Here are some points, one per row:
tensor([-15, -17, -25,  28, -33,  15,  -6, -18,  -4,  -2, -13,  44,  -1,
        -34,   7, -21, -19,  -6, -11,  15,  -4, -10, -19, -38,   8, -60,
         89, -10,  -1, -11,  48,  39, -14])
tensor([ 11,  37, -17,  46, -11, -98,  -5,  20,  21,  -1,  34, -23,  10,
          0,  -8,  -1,  -3,  -9,  -6,  -5,   0, -25,   4, -16,  22, -45,
        -13,  27, -19,   8,  -3,  43, -12])
tensor([ 16,   1,   5,  -9,  20,  10,  33, -13, -10,  29,  -9,  17,  14,
         -9, -12, -30,   4,   9,  27, -10,  28,  30,  58,  38, -11,  -5,
          8,   8,  53, -34,   9,  25,  19])
tensor([ 54,   4,  51,  -2,   9, -13, -25, -18, -27,   9, -13,  13, -56,
          1,   0, -11, -15,   9, -16, -26, -12,  66, -26,   7,   9, -17,
          3,  -7,  25, -26,  11,  30,  40])
tensor([ 18,  11, -13,   5, -11,  -5, -30, -14,   6,  16,   8, -22,  54,
         37,  12, -27,  45, -21,  25, -14,  -3,  25,   0,  24,   4,   9,
         51,  -4,  -7, -35,  29,   5,  51])
tensor([-24,  -7,   4,  -6,  33, -20,   6,   5,   4,  13,  37,  18, -11,
        -22, -20,  33,  21,  -8,  27, -13,  27,  -3,  14,  -3, -10, -34,
          5, -11, -14, -26,   1, -32, -22])
tensor([ 19,  29,   8, -27,   3,   8,  -6,  11,  10,  13,  17, -33,   0,
         -2,  58,   0,  12, -45,  25,   1,  -5, -32, -23, -28,  -6,  35,
         10,  -1,  17,  20, -16,  -4,  23])
tensor([ -2,  -9,  -9,  12,   9,  -8,  36,  39,  11,  -1,  30,   1, -33,
         24, -12,  25,   6, -14,  -6,   8, -26,  35,  -3,   7,  13,  41,
         31, -18, -19,  19, -45,   8,   7])
tensor([ -2, -10,   4, -31, -75, -25,  76,  20,   0, -17,  -4, -10,   4,
        -37,  12,   0,  -7, -17,  11,  -5, -13,  33,   5,  -3,  22,  -4,
          3,   1,   3,   0,  -7,  -8, -18])
tensor([-11, -10,  -8,  -9, -13, -10,  -5, -30, -47,  -6,  -1,  -5,  -9,
         36,   9, -16,   5,   9, -17,  14,  21, -10,  16,  -7,   8, -43,
        -15,  20, -39,  10, -18, -14,  38])
tensor([ -6,   7,  10,  -1,  -4, -34,  -2, -13, -61,  55,   3,  -2,   4,
         -2,  34,   2, -15, -15,   1, -15, -51, -21, -11, -24, -56,  12,
         -4,  10,  22,  -1,  17, -34, -12])
tensor([ 16, -32,  -2,  29, -46,  33,  -2,  26, -12,  16,  -5,   7,   8,
        -53, -57, -37, -33,  -6,  -6,  -7, -13, -33,  -5,  12,  -6,  21,
        -13, -30,  -6,  25, -29,  31,  86])
tensor([   2,   22,    1,  -16,  -15,    6,   -8,  -12,   21,   -3,    9,
         -23,  -17,   10, -111,   12,  -30,   -9,    9,   21,   25,   16,
          -6,  -39,  -48,  -21,   -7,  -33,   -2,   21,   22,    2,  -42])
tensor([  7,  27, -13, -24,  16,  35,  61,   4, -19,  17, -14, -35,  33,
         -4,  -2,  -6, -27, -10,  15, -28,  -9,  19,  -9, -31,  -8,  -9,
         27,  18,   0,  45, -22,  16,  -1])
tensor([ 16,   9,  20, -61,   8, -32, -24, -27,  -5,  17,  17, -21, -17,
        -13, -15, -36,   6,   3, -19, -11, -18, -63, -30,  36,  58,   1,
         -8, -10,  51,   3,  -3, -14,  24])
tensor([ -3, -18,  -2,  -8, -11,  22,  19,   0,  -7,  32,  11, -21,  19,
        -10, -12,  43,  47,   5, -47,  23,  19,  15,  10,  12,  13,   1,
         17,  28, -10,  -8,  -2,  14,  16])
tensor([  3,  -4, -21,  -2, -59,  48,  35,  -4,  14,  12,   2,  25,  19,
         -4, -15, -11,   7, -36, -60,   8,  15, -32,  25,  17,  -3,  27,
        -37, -51,  21, -29, -26,  22,   4])
tensor([-13,  -7,  -5,  14,  -6, -17,  -3,  49,  17,   3,  -8,  22,  34,
        -10, -45,  -5,  -7,  -2,  22,  28,  -8, -12,  -1, -41, -20,  -1,
        -33,  17,  13, -14, -18, -15,  33])
tensor([  9, -18,   8,  -6,  22, -38, -22,  12, -10,   4, -23,  -9,  12,
         27, -11,  -4, -57,  -4, -20,  29, -30,  12,  -8,  28, -13,  20,
         19,  -7,   8,  18,  27, -10,  22])
tensor([105,  -2, -65, -30, -29,   2, -31,  19,  15, -20, -19,   8,  -4,
        -17, -19,  56, -10, -12, -19,   9,  -7,   4,  17,  27, -12,  -8,
        -19, -14, -17,  23, -28,   4, -24])
tensor([-25, -14,  20,  26,  11, -10,   6,   2,  -7,  42, -21,  -5, -42,
         -2,  20, -22,  -3, -11,   5,  22, -13,  36,   7,  12, -11, -27,
        -10,   0, -26, -15, -33, -20, -15])
tensor([  7, -60, -31, -19,  13, -12,  16, -14,  -9,  -5, -33, -23,  29,
         48, -12, -22, -13,  -2,  26,  13,  16, -12, -35, -10,  32,  -8,
          4, -22,  14,  -8, -23,  -7,   0])
tensor([ 28,  -4, -12, -13,   0,  15,  -2,   7,   6, -50,  28,  -9,   8,
        -41,  21,  -8,   3,  67,  10,   8, -18,  24,  11, -35,  23,  -8,
         -1,  -6, -10,   4, -16, -24,   3])
tensor([-18,   5,  26, -24,  28,  22,  10,   4,  -5,  -9,  32,   0,  -7,
        -15,   6,  45, -36, -10,  -9,   0,  27, -37, -10,  42, -25, -42,
         -1,  13, -36, -33, -18,  12,  16])
tensor([  9, -60,  11, -13, -16,   0, -31,   8,  -5,  65,  38,  14, -18,
         26,   6,   5,  10,  76,  20, -12,  18,   0, -26, -40,   5,  -1,
         12,   6,   6,  -1, -16,  -2, -24])
tensor([ -3,  19,  19,  57, -12,   9, -18, -50,   5,  -6,  23, -16,  26,
        -31,   3,   5, -28, -16,   5, -20,  53,  31,  -5,  -7,  31,  25,
        -14, -10,   1,   8, -28,  -6, -12])
tensor([ -6,  17,   0,  18,  -2, -18,  15,   4,  -2,  -2,  19,  14, -16,
          5,   2,   6, -35,   1,  20,  10,  43,   7, -64,  50,  23,  20,
         -6,   7, -11, -12,   3,  -8, -11])
tensor([ 16, -14,  33,  11, -18,  76,   1,  10,  -6, -17,  13, -39,  -8,
         -2,   8,  18,   6, -13,  80,  30, -21,  -4,   2,  26,  -4,  -4,
        -19,  21, -20,  -5,  31,  -4, -22])
tensor([  5,  12,   9,  -1, -13,  -6,   9,  -8,  -9,  11, -15, -55,  20,
         61,  15,  -2,  -2,  34,  -3,  -7,   6, -14,  23,   3,  -9,  16,
         -6, -37,  36, -36,  18, -16,  -5])
tensor([-31,   1,   4,   7, -29,  12, -40,  18,  -2,  12,  15,  -8,   3,
         27,  -1,  14,   6, -26, -15,  11, -35,  25,  17,  21, -11, -28,
         14,  36,  20,  39, -27,   7,   0])
tensor([-10,  20, -43,  46, -28,  17,   2,  20, -13,  14, -37,  17, -16,
          0,   8,  47,  21,  -3,  14,  -8,  20, -19, -31,  18,  17, -27,
          8, -11, -20,  39,  -6, -41, -14])
tensor([ 15, -23,   5,  31,  16,  -7,  13,  22, -27,  -1,  50,   0,  32,
         -1,   8, -41, -31,  12, -24,   9,  18,  -3,   1,   7,  17,  10,
        -40,  17,  18,   6,  15, -16, -12])
tensor([-14,  -2,  25, -24,   5,  -2,  13,  13,  38, -22,   3,  23,  12,
         11,  75,   9, -31,  11,   8,   9,  -8,   5,  -7, -22, -12, -30,
         13, -18,   2,  18, -22,  37,   2])
tensor([ -9,  -3,  14,  20, -24,  17,  -9, -15, -20, -95,  22,   7,  17,
         27,  27,   3,  15,  -4, -24, -31, -13,  19, -40,  22, -33, -26,
        -15, -20,  -7, -19,  16, -12, -22])
tensor([-44, -15, -18,  11, -23, -38,  -3, -32,  -5, -35, -58, -24, -28,
        -23,  15,  -6,  23,  64,  14, -27,  17,  -6,  35,  28, -39,  44,
        -19,  35,  27,   5,  39,  16,  36])
tensor([  1, -31,  -8,   3,   7,   2,  -1, -51,  -5,  25, -12,   1,  20,
         16,  23,  29, -37,  -9, -30,   0,  -8, -15,  21, -22,  36,  44,
        -16, -18,   1,  14,  38,  -8,  15])
tensor([-25,  31, -30,   0,  16,  41, -17,  -6,  80, -13,  -5,  20,  -4,
         31,   4,  10, -11,  19,  -2,  -2, -20,  24, -34,  -1,  22,  -1,
         -4,  59,  -3, -23,  -4, -33,   4])
tensor([-33,  25, -48,  11,  34,  24, -21,  51, -44,   0,   6, -19,   2,
        -13,  14,  22,  -6,  23, -28,  -2,  39,  34, -16, -10, -26,   9,
        -12, -29,  11,  11, -12,  48, -26])
tensor([ 28,  30, -38,  12,  23, -13,  24, -33, -15,  13,  17,  17, -20,
         46,  -2,   7, -24,  18,  28,   7, -35, -19,  57,   6,   8,  -3,
         -1, -17,  43,  -9,  25, -23,  54])
tensor([-30,   6,   1,  -4,   5,  10, -30, -31,   6,  11,  -7, -19,  30,
        -41, -36,   0,  19, -11,  -1, -34, -61,   3,  13,  -4,  11,  -4,
         -3, -17,   1,  30, -26,   2,  -9])
tensor([-18,  -4, -34, -35,  12,  15, -12,  58,  50,  15,  -4, -36, -37,
          5,   8, -61, -15, -24, -23, -35,  -3,  -3,  22,  19,   6, -10,
        -24,  -1, -15,   2,  79,  -5,   6])
tensor([-11,  -5,  18,  22, -14, -20,  36, -43,  78,  -3, -32,  18, -22,
          4,  13,   2,  25,  70,  37, -33,  13, -43,  28,  50, -78,  37,
         10,  -1,  10,  31,   6,  27, -11])
tensor([  6,  -5,  11, -34,   7, -16,  -3, -14, -10,   6, -12,  25,  32,
         32,   3, -20, -16,   9,  13, -40, -19,  10,  -1,  -4,  -2,  46,
         11,  -4, -95, -36,  15,   3,   4])
tensor([-12,  12,  83,  10,  11,  -7,  28,  33,  23, -15, -50, -16,   6,
          3, -18,  44,  27,  21, -25, -16, -10,  -2,   4, -22,  31, -27,
         -3,  -3,   9, -32,  11, -23,  10])
Along one direction, these points spread out more than along any other. Take the direction at right angles to it along which they spread out most. Go by this last direction. How far along it is each point below, from 0 to 99? The average is 50, and the first point in the table lies past the average. One standard deviation of the points above along it is 16.
tensor([-41,  27,   7, -22,  -2, -16, -42,  -8, -13, -13,   3,  -4, -26,
        -18,  20, -22,  20,   3,  24, 102,  -3,   1,  14, -11,  -2,  12,
          2, -15, -36, -44, -13,  -3, -16]) 59
tensor([ 24,  37,   1,   4, -12,  36, -15, -14,  30,  16, -42,   5, -20,
        -20,  -2,  37,  13, -18,  -4,  40,  28,   2, -29, -27,  10, -13,
        -19,   0, -13,   9,  11,  15,   2]) 56
tensor([ 26, -12,  -2,  74,  68,  -2,   2,  12,   7, -16,  11,  -6,  -7,
        -38,   9,   4,  30,  -2,  -6,  23,  -9, -10,  -5, -13,   3,  17,
         30, -31, -20,  -2,  -4,   7, -16]) 57
tensor([ 21,  12,  -2,   0,  24,   6, -15, -15, -29, -22, -57,   6, -12,
         24,  -7, -60,  -1, -16,   5, -27,  -9, -34,   9,   8,   8,   4,
         22,  47,  -2, -32, -85,  10, -45]) 49
tensor([  0,  15,  15,   0,  -6,  15,  -9,  22,   5, -12,  17,  -7, -10,
        -13,  -2, -39,   2,   5, -56,   2,  24, -16,  -4, -18, -18,  15,
         81,   8,  31,  -8,   3, -62, -11]) 49
tensor([ -7, -40,  21,   1,  11,   2, -29,   7,   9, -33,   8,  23, -33,
         28,   2,  19, -12, -55,  30, -40,  28, -12,  53, -39,  19,  24,
          8,  11,  34,   0,  19,  -1,   8]) 51
tensor([-44,  49,  -3, -26, -19,  27,  -1,  20, -25,  12,   1,  58,   0,
          1, -46,  -5,  28,  15,   9, -14,   0, -12,  40,   5,  29,  10,
        -21, -39, -15,  43,  -8,  21, -28]) 49
tensor([ 16,  40, -14, -12,   3, -11,   9, -11,   2,  -2,  12,  41,   0,
        -53,  12,  27,  12, -22, -14, -10,  14,  10,  15, -28, -13, -21,
        -24,  15, -29,   0,   9, -15,  -3]) 58
tensor([ 19, -11,  57,   5,  19, -20, -24,  34,   3,  -5, -29,  25,  30,
         14,  17, -12,   2,   0,   3,  30,  41,  13,   6,   9,   6,   3,
         -6,  22,  -4,  20,  24, -15, -26]) 60
tensor([ -7, -10,  11,  10,  29,   2,  17, -30,  12, -29,  35, -21,  -8,
         10, -15,   2,  19,  21, -15,   7, -25,  12,  -1,   4,   7,  -2,
        -12,  24, -26,  12,   4,   3, -47]) 68
tensor([  7, -27,   0, -18,  42, -16,  26, -43,  -6,  -9,   7,  12,  -9,
         18,  13, -56,  52, -19,  -5,  13,  10,  15, -29,  -3, -26,  -7,
        -22,   1,  19,  54,  30, -26,  29]) 46
tensor([-30, -38, -32, -28,  22, -10,  -6,   2,   1,  -7,  -9,   8,  30,
        -41,   0,  26, -11, -14,  20,  -3, -20,   0,  -9,  29,   9, -17,
         -3,  -5,  24, -16, -18,  -4, -27]) 51
tensor([-12,   7, -12,  -7,   5,  -1,   5,  16, -17,  -8,   7,  23, -14,
          2,   1,  34,  51, -12, -26,   3, -22, -23, -41, -21,  -9,  48,
        -27,  48,   1, -22,  15,  59,  -6]) 56
